Rotation paths and how fast each direction turns (degrees each step)
Each turn is a multiple of 5 degrees from 10 to 175, or 0.
Each row of a path follows its step; steps can be skipped.
Rotation 1:
step 0: [-7, 15, -22, -7, 14, -11, -3, -24, 5, -20, -18, -24, -16, -9, 9, 21, 14, 9, -11, -2, 30, 12, -30, 34, 7, -34, -7, -40, 10, 7, -2, 6, -14]
step 1: [-23, -10, -18, -15, 3, -23, -14, 5, 8, -21, -17, 16, 8, 18, 4, 15, 26, -48, -4, 12, -11, -38, -22, -1, -30, -23, 7, 2, 16, 2, 1, 3, -16]
step 2: [-11, 38, 8, -32, 21, -15, 13, 25, 28, 19, -22, -6, -3, -9, 2, 6, 9, 10, -4, 14, 21, -31, -13, -20, -3, -21, 5, -33, -1, -13, -13, -18, 18]
step 3: [-19, 28, -33, -1, -33, -19, -5, -8, -8, -10, 5, -24, 11, 6, 12, -10, 9, -21, -2, -6, 34, -5, -9, 2, 9, -26, 14, -37, -4, -16, 31, -6, -18]
step 4: [-44, 0, -12, -4, 0, -38, -2, 17, -27, 6, -5, 9, 11, -10, 3, -3, -6, -18, -21, 36, 11, -13, -32, -12, -20, -4, -14, -8, 28, 17, -3, 14, 19]
step 5: [-5, 10, -12, 28, 25, -31, 31, 32, 29, -15, 10, 2, 13, -9, -2, 6, 10, 6, 12, -6, 11, -24, -4, -6, 23, -29, -1, -45, 14, -4, -6, 13, 9]
step 6: [-6, 14, 12, 1, -8, -8, -10, -19, -4, -22, 4, 2, -6, -7, -5, -14, 44, -21, -23, 6, 19, -5, -54, 15, 18, -18, -25, -26, 3, -13, 22, -1, -4]
step 7: [-21, -4, -14, -9, 4, -25, 8, 17, 10, -30, -33, -4, 15, 5, -14, 16, 19, -31, -28, 17, -1, 10, 7, -13, -27, 3, -15, -29, 34, -10, -17, -16, 5]
step 8: [1, 18, -46, -15, 34, -22, 8, -13, 10, 4, -1, 5, -20, -3, 11, 30, 11, 5, -5, -7, 24, -13, -23, -1, 7, -27, -10, -36, -17, -5, -24, -5, 2]
step 9: [-27, 1, 1, 3, -7, -25, -28, -7, 20, -12, -5, 8, 20, 12, 35, -9, 30, -32, -17, -7, 22, -32, -31, -13, -8, -3, 16, -10, -2, -3, 11, -11, -25]
Directions:
[-5, 11, -4, -2, -7, 2, -9, 6, 3, 2, 0, 16, 11, 4, -5, -4, 1, 1, -12, 6, -15, 6, -5, 7, -1, 6, 5, -3, -2, 7, -4, 5, -6] | 130
[-8, 11, -3, -8, -1, -8, -2, -4, -7, 5, 1, 9, -1, -1, 11, 1, -3, 7, -5, -10, -1, -5, 13, -11, -6, 2, -7, 2, -3, -13, 4, -1, -7] | 60
[5, 0, -6, 4, 13, -2, 1, 5, -6, -6, 1, -1, 0, -2, -2, -1, 2, 3, 3, 7, -14, -13, -4, -15, 6, -3, 4, 4, -15, -1, -11, 2, -2] | 110
[-6, 5, 10, 5, 12, -1, 1, -2, 2, -8, -6, 0, 2, -10, -1, -3, 4, 6, 7, -4, -11, -2, -1, 9, 0, -9, -6, 9, 12, 2, 8, 10, -11] | 70
[5, -9, 3, 11, -1, -3, 6, 1, -6, -12, 9, 10, -5, -1, -7, -4, 0, 5, -13, -3, -3, 3, 1, -1, 5, 5, -14, -11, 4, -7, 2, 5, 6] | 45
Rotation 2:
step 0: [20, 36, 2, -8, -9, -44, 57, -7, 20, -15, -2, 10, 5, -4, -16, -15, 13, -16, -6, -20, 13, -3, 11, 6, 14, -18, -7, 7, -8, 13, 28, 15, 3]
step 1: [-7, 23, 3, 8, 11, -13, 19, -2, -22, 2, -4, 1, -27, -60, 10, -5, 13, 10, 6, -7, 1, 17, 14, -20, -21, -28, -34, 1, 16, 2, -1, 34, 1]
step 2: [20, 16, 20, -19, 41, -1, 14, 21, 12, 7, 8, 16, 9, -4, 29, -13, 13, -9, 26, -38, 13, -6, -19, 5, -14, -29, 11, -6, 8, 24, 2, 24, 27]
step 3: [2, 32, -13, -28, -1, 17, -3, 2, 7, -16, -2, 6, -13, -11, 33, 9, -18, -13, 0, -4, 33, 5, 16, -2, -4, -29, 5, 20, 44, 21, -14, 11, -40]
step 4: [46, 16, 17, -16, -3, -17, 20, 6, 27, -11, -27, 12, -27, 4, 26, 4, -27, -22, 29, -5, -26, 6, -16, -14, 7, -5, 4, -13, 10, -12, 18, 14, -18]
step 5: [10, 0, 5, -22, -10, -12, 15, -21, 19, 8, 0, -23, -32, -1, -25, 5, -18, -28, -5, -30, 11, 43, 38, -19, -3, -27, -5, 4, 11, 15, 6, 20, 9]
step 6: [-8, 0, -11, -8, 22, -26, 16, 27, 13, -15, -31, -15, 6, -26, 19, -2, 25, -36, -1, -34, -17, 13, -7, -23, 15, -22, -25, 15, 14, -15, 15, 0, 11]
step 7: [-21, -16, -6, 6, 14, 1, -4, 19, 10, 0, 16, 19, -22, -5, 12, 19, -28, 1, 13, -36, 7, 15, -10, -31, -23, -18, -13, -3, 47, 20, -10, 9, 27]
step 8: [13, -10, 24, -12, 33, 14, -17, 23, 26, -19, -27, 17, 2, 11, 0, 21, 2, -55, -11, -10, 9, -1, -15, 11, 13, -10, 6, -1, 34, 16, -19, 4, -15]
step 9: [7, 18, 1, 10, -17, -14, -1, 7, 29, -10, -6, 6, -36, 14, -24, 6, -32, -6, -5, -22, -4, 0, -6, -20, 1, -2, -11, 14, 40, 12, 22, -31, -43]
Directions:
[-4, 7, -6, -3, 13, 4, -11, 3, 10, 9, 2, -13, -2, -4, 2, -13, 4, 10, 8, -2, 9, 5, -3, -3, 7, 2, -4, 3, 1, -6, 2, -6, 7] | 85
[-13, 1, 4, -4, 0, -3, -1, -14, 4, -6, -9, 5, 12, -1, 6, -12, 7, 2, -7, -5, -4, 4, 7, 4, 0, 5, -3, -4, 13, -6, 1, -1, -12] | 135
[6, -4, -2, -1, 19, 6, 2, -9, 1, -3, -6, 7, -11, -3, -5, -6, -1, 0, 0, 4, -10, 5, 7, 1, -9, 10, 5, -8, -3, 7, -7, -1, 8] | 120
[-1, 4, -6, 8, -7, -1, -2, -6, -8, 2, -2, 9, -10, -8, 8, 3, 0, 3, 15, -2, -10, 3, -12, -7, -3, 5, -11, -2, 0, -5, 0, -10, -6] | 130
[-2, -19, -7, 0, 0, 12, 10, -3, 6, 8, 9, 5, -9, 0, 3, -7, 8, 0, -5, 4, -1, -2, -8, -1, 7, -5, -2, 1, -1, 2, 9, 7, -10] | 0
[-9, 0, -4, -1, -8, 5, 0, -5, -7, 1, 7, -6, -12, -2, -4, 6, -8, 16, -6, -5, 7, 7, 10, -4, -8, 1, 3, 0, 11, 12, 4, -3, -3] | 170
Rotation 3:
step 0: [-10, 10, 10, 3, 15, -17, -13, 8, -16, 7, 14, 37, -25, -38, -9, -22, -12, 1, 25, 33, 5, 21, 12, -14, -22, 0, 1, -4, -5, 12, 49, -36, -8]
step 1: [25, 12, 12, 15, 18, 6, 2, 20, 27, -6, 43, 24, 3, -34, -11, 16, 15, 16, -8, 20, -19, 6, 9, -10, 20, 43, 14, -15, -3, -1, -23, 16, 33]
step 2: [-15, 0, 21, -3, -1, -14, -16, 45, -9, -15, -11, 4, 17, -22, 27, 11, 2, -5, 18, 7, 25, -17, -4, 32, -25, 17, 37, -10, 18, 45, -6, -15, -2]
step 3: [26, 3, 5, 15, 7, 4, -45, 15, -43, 13, 17, 4, 1, -6, -1, -28, 24, 21, -12, 17, -29, 5, -49, 14, 5, 0, 0, -6, -22, 5, -15, -15, 7]
step 4: [-9, -9, 23, -12, -18, -22, 1, 56, 19, -31, 17, 24, 2, -8, -35, 2, 8, 13, 14, -11, -20, -21, 0, -2, -7, -17, 6, 12, -10, -20, 6, -45, 2]
step 5: [23, 3, 41, 5, 8, -28, 19, 17, -21, -10, 20, -5, -13, -28, 3, -31, 14, -21, 15, -21, 25, 9, -18, -15, 44, 8, 1, -26, -17, 18, -9, 10, 4]
step 6: [-31, -6, 18, 37, 30, -2, -15, 10, 10, -23, -2, -32, -24, -47, -2, -6, 13, 0, 27, -2, -28, -7, -20, 7, -31, 12, -3, 9, 15, -7, 18, -4, 18]
step 7: [-2, 15, 12, 19, -2, -3, -43, 10, -17, 10, 25, 9, -14, -27, -28, 10, -7, 22, 4, -6, -5, 11, 19, -23, 22, 22, 21, 15, -31, 40, 12, -6, -32]
step 8: [10, 25, 29, 7, -16, -3, -8, 19, -8, -2, -4, 32, -10, -49, -28, 41, 29, -17, -6, 15, -7, 1, 0, 21, -6, -1, 2, -35, 27, -14, -5, -3, 16]
step 9: [2, 25, 9, 10, -17, 24, -13, 35, 17, -5, 8, -18, 28, -14, 19, -28, 42, 0, 36, 33, 14, 4, -5, 6, 11, 10, 9, -7, -24, 32, 4, -19, -3]
Directions:
[-4, -8, 13, 1, 0, 6, 8, -4, -11, -2, 4, 10, 6, 13, 8, 2, -4, 2, -3, 10, 0, -4, -2, -6, -7, 11, 6, -2, -5, 0, -1, -7, 11] | 35
[13, -6, 4, -8, -9, -6, 10, 3, 3, -2, 4, 7, 10, -11, -2, 12, -6, 4, -7, -5, -12, -1, 7, -10, -1, -3, 1, 0, -2, 1, 1, 8, -6] | 110
[0, 2, 2, -6, -1, -6, 6, -7, 2, -11, -1, -1, -13, -5, 7, -13, 9, 4, -10, -4, 4, -6, 3, -13, -6, -3, -10, 5, -3, 1, -7, -9, 0] | 60
[-1, 2, -1, 10, -3, 1, 10, 4, 9, 13, -1, -2, -5, 2, 9, -6, 4, 7, 0, 11, -20, 0, -3, 1, 4, -3, -6, 7, 1, 6, 10, -3, 1] | 125
Rotation 4:
step 0: [-1, -50, -30, 39, 11, -5, -2, 12, 17, -7, -10, -7, 2, -31, -8, -3, -7, -7, -9, -49, 5, 14, -30, -6, 6, -15, 5, -9, -1, 10, -5, 0, -8]
step 1: [-25, 4, 8, -19, -15, 8, -15, -21, 8, 42, 2, -12, -25, -16, -3, 2, -5, -21, 25, 21, 20, 5, 6, -6, 17, 33, 5, -34, 1, -32, -10, -10, -19]
step 2: [7, 4, 21, 10, 22, -6, -2, 9, -43, 1, -26, -29, 24, -13, -4, 23, 13, -18, -7, 5, -26, -4, -13, -2, -39, 4, -16, 18, 16, 5, 7, 7, -34]
step 3: [-8, -16, -17, -20, 1, 19, 25, 21, 13, -5, 4, 32, -13, -1, -25, -7, -30, 10, 13, 18, 10, 34, -20, 22, 6, -6, -3, 31, 18, -23, 27, -3, -16]
step 4: [-18, -1, -23, 15, -30, 6, 12, 22, -26, 38, 0, -17, 6, 17, 15, -8, 1, 5, -4, 15, 25, -31, 3, -5, 10, -12, -20, 10, -6, 25, -39, 11, -10]
step 5: [27, -38, -10, 12, -3, 16, 36, -8, 4, -19, 6, -14, 24, -27, 4, -13, 8, -1, -7, 7, -43, 13, -3, 19, 12, 11, -8, -40, -11, -17, 1, 0, -4]
step 6: [24, 19, 21, 2, -10, 6, 11, -22, -3, 7, 10, 0, -1, 10, 11, 11, -8, -19, 0, 19, 68, 10, 13, 3, -9, -2, 19, -10, -19, 0, 26, -6, -34]
step 7: [4, -3, 11, 4, -17, 14, 14, 3, -19, 4, -34, 13, 11, -13, 10, 57, -27, 22, -9, -36, -27, -20, -9, -3, 6, -16, 8, 2, 23, 14, 0, 1, -7]
step 8: [-21, -1, -10, 35, -1, -25, 24, 4, 8, -1, 17, 3, -15, 3, -19, -34, -46, -13, 12, -1, 11, -8, -12, 19, 2, 19, 23, -19, 29, -20, 8, 3, 10]
step 9: [-2, 6, 9, 15, 2, -4, -16, 3, -13, 19, 4, -42, 6, 11, 5, 30, 5, -27, -2, 7, -6, 14, 9, 0, 45, -1, 12, 25, -20, -7, -33, 33, -13]
Directions:
[3, 9, 0, 11, 2, -10, 5, -9, 2, -6, 3, 6, 6, 13, 10, 10, -9, -4, 2, -3, -4, -6, 6, 7, 8, -5, 7, 1, -3, -8, 0, 3, 10] | 25
[-6, 3, 11, -3, 4, 6, 5, 5, 3, -1, 8, 6, 1, -13, 8, -6, 1, 4, 19, -6, 3, 0, 3, 17, 1, 4, -1, 1, 0, -3, -2, -6, 3] | 155
[-1, -2, 2, -5, 3, -6, 11, 10, -3, 3, 9, -9, -12, -1, -2, 2, -3, 7, -15, 0, 2, 5, 0, 7, -5, -5, -2, 4, -8, -6, -10, 6, 12] | 70
[-10, -5, -8, 17, -10, 0, -2, -7, -1, 1, 4, 1, -4, -3, -15, -4, -4, 1, 5, -5, -3, -4, 2, 2, 6, 9, -9, 0, -13, 7, -5, 4, 5] | 90
[2, 8, 4, 5, -5, -1, -8, 7, 4, -1, -1, -6, -13, -10, 2, -1, -7, -8, 0, -16, -2, 3, 9, -7, 0, 2, 8, -4, 8, -3, 5, 15, -2] | 45
[-8, -5, 1, 13, 2, 10, 0, 5, -3, -11, -8, 4, -5, -3, 10, 7, 12, 7, -10, -1, -5, 5, -1, -1, 8, 8, 9, 9, -2, -4, -4, -3, -4] | 160
Rotation 5:
step 0: [54, 13, -9, 12, -13, 4, 7, 6, 7, 9, 13, 16, 2, -2, -1, 23, 32, 7, -3, -10, 2, -39, 1, 36, -12, 22, 6, -6, -20, 16, 15, -6, 4]
step 1: [11, -21, -21, -6, -11, -17, -18, 0, -1, 5, 25, 7, -5, 1, -20, 19, 25, 12, -2, 35, 16, 39, -19, 7, 29, -28, -8, -1, -11, -8, -30, -15, 6]
step 2: [29, -18, -19, 4, -16, -24, 1, -11, -23, -15, -48, 5, 3, 23, -23, -13, -20, -7, -9, -13, -17, -2, -23, -34, -10, -5, 12, -11, -14, -13, 12, -5, 3]
step 3: [18, 19, -25, -24, 4, 10, -6, -8, 10, -22, -5, -10, -4, -7, 19, 21, -22, 23, 2, -22, -18, -13, 14, 35, 4, -51, -1, 0, -9, 18, 17, 11, 1]
step 4: [-32, -11, -24, -14, 2, 14, 7, 14, 4, -16, 12, 37, -25, -13, -6, 20, -6, 11, 0, 10, 0, -11, -2, -5, -8, 11, -1, -1, -9, -11, -10, -60, 25]
step 5: [13, -38, -24, 40, -1, 19, -8, 2, 4, 13, -36, -16, -25, -13, 2, -5, -2, 32, 5, 1, -4, 12, 0, -1, 10, 24, 33, 22, -3, 3, 2, 12, 1]
step 6: [6, 12, -12, -24, -48, 10, 11, -13, -10, 27, 6, -4, 41, -4, 24, -5, -1, 20, -4, 7, -7, 23, 6, 9, -13, -3, -6, 9, -24, 3, 31, -1, 26]
step 7: [39, 22, 20, 11, -16, 24, 0, 22, -10, -10, 0, 21, -2, -12, -43, 20, -3, -3, -8, 31, 12, -14, -15, 25, 2, -1, 13, -12, -5, 10, 8, -29, -5]
step 8: [17, -28, -40, -4, -11, -3, -42, -11, -31, 0, -8, 8, -2, -19, -7, -10, 30, 1, 5, -7, 14, 10, 8, -12, 27, -24, -2, -15, 26, 6, -19, -5, 5]
step 9: [15, 17, -16, -15, 8, -20, 22, -31, 6, -7, -27, -4, 25, 7, -5, -10, -19, 30, -15, -23, 6, -15, -19, -22, 9, 5, 9, -14, -37, 11, -13, -11, 23]
Directions:
[-1, 3, -2, -9, 6, -10, 4, -11, 2, -5, -10, 0, -12, -11, -5, -5, -3, -10, 0, -3, -1, -10, -3, -3, 1, -17, -3, 5, -6, -4, -8, 0, 2] | 55
[11, -2, -2, -11, -2, 0, 12, 3, 6, -8, -3, 0, 4, -9, 7, -13, 4, 2, 8, -13, -8, 11, -4, -1, -3, 6, 3, -4, 2, 5, -1, 6, -4] | 115
[-7, -9, 1, 2, -7, -11, 7, -8, -10, -2, -6, -8, -3, 5, -1, 4, 0, 2, 18, 1, 12, 3, 2, 1, -3, 0, 14, -2, 9, 1, -4, -4, -3] | 110
[3, 1, -7, 5, 7, -5, -4, -4, 6, -14, 6, -4, 2, 19, 0, 9, 8, -1, 1, -12, 0, 3, -13, -7, 1, -7, -4, 0, -3, 1, 1, -5, -4] | 45
[5, 8, 2, 0, -18, -9, -6, 13, -1, -1, -6, -7, 6, 2, -12, -2, 6, -8, -8, 2, -2, 9, -1, 7, -6, -9, 1, 3, 3, -6, -5, 1, -2] | 65
